The same turns and mirrors carry the whole set onto itself, and each row onto the other rows of its family. Which rows share a family with each named row? Give them in list order.
These 16 rows form 4 families of 4 rows each.
z677: .14,-.32,.38,-.32,.36,.22,.09,-.27,-.03,-.24,.02
z431: .33,.00,.09,-.37,-.07,-.36,.19,-.60,-.20,-.29,.02
z61: -.24,.03,-.07,-.21,-.19,-.12,-.24,-.13,.19,.38,.10
z837: -.04,-.05,-.12,.00,-.14,-.35,-.16,.26,-.32,-.14,-.04
z630: .43,-.43,.06,-.27,.06,.32,-.35,-.13,-.11,-.13,-.05
z805: -.25,-.06,-.12,-.16,-.29,.22,-.11,-.36,-.10,.34,-.11
z997: .24,-.56,.04,-.20,.29,.21,-.33,-.33,-.05,-.18,.07
z406: .20,-.56,.06,-.09,.34,.09,-.21,-.25,.09,-.18,.22
z854: .25,-.05,.06,-.33,-.10,-.44,.03,-.43,.26,-.35,-.17
z794: -.22,-.08,-.17,.14,-.12,.09,-.02,-.57,-.07,.24,-.04
z444: .56,.10,.22,-.42,-.08,-.27,-.23,-.35,.21,-.06,.07
z51: .08,.02,.03,.14,-.17,-.35,.06,.18,-.43,-.01,.10
z377: -.18,.11,.03,-.21,-.24,.20,-.10,-.33,-.04,.34,-.23
z237: -.13,.00,.22,.29,.02,-.06,.24,.13,-.09,-.05,.05
z42: .09,.08,.15,.09,.01,-.20,.03,.15,-.48,.06,.23
z826: .36,.01,.08,-.30,-.05,-.44,.01,-.50,.03,-.41,-.14

Same family as z826: z805, z997, z51
Same family as z837: z431, z630, z794
Same family as z444: z677, z61, z237

The same turns and mirrors carry the whole set onto itself, and each row onto the other rows of its family. Which rows share a family with each named row? Give them in list order.
These 15 rows form 5 families of 3 rows each.
z733: -.03,-.48,.40,.27,.09,.28,-.16,-.12,.25,.20,-.14,.11,-.19,.11
z608: -.35,.17,-.10,.09,-.17,.40,.40,-.38,-.11,-.33,.12,.15,-.08,-.10
z730: -.56,.11,-.19,.17,-.25,.23,.44,-.31,-.02,-.16,-.05,-.08,-.07,-.05
z834: -.09,-.51,.24,.00,.01,.40,-.16,-.14,.37,.13,-.06,.27,-.29,.18
z595: .20,-.04,-.17,-.38,-.12,-.26,.02,-.09,.21,.22,.02,.09,.26,.34
z555: .07,-.53,.25,.45,-.26,.28,-.05,-.16,.18,.20,-.11,.20,-.14,.09
z310: -.38,.22,.05,.19,-.43,.37,.34,-.15,-.04,-.33,.28,.05,.02,-.04
z646: .01,.14,-.07,-.27,-.06,-.37,-.14,-.13,.03,.04,-.01,.04,.36,.35
z885: .11,.22,.22,-.24,-.04,-.31,-.10,.03,.13,-.05,.15,.09,.32,.27
z647: -.06,.10,.05,-.45,-.15,-.27,.04,.07,.26,.07,.00,.07,.26,.42
z738: -.29,.10,-.16,.24,-.37,.23,.26,-.31,-.18,-.44,.15,.13,-.17,.07
z399: -.01,.00,.05,-.21,-.05,-.31,.04,.02,.00,.10,-.04,-.24,.45,.16
z78: -.20,.36,-.01,.14,-.27,.24,.54,-.26,.09,-.17,.20,.17,-.02,-.08
z269: -.26,-.51,.36,.13,-.02,.38,-.07,-.13,.31,.30,-.21,.11,.08,-.01
z358: -.06,-.62,.25,.16,-.25,.26,-.17,.00,.24,.12,-.14,.06,-.30,.07

Same family as z608: z733, z646
Same family as z358: z310, z647
Same family as z555: z595, z78
Same family as z885: z834, z738

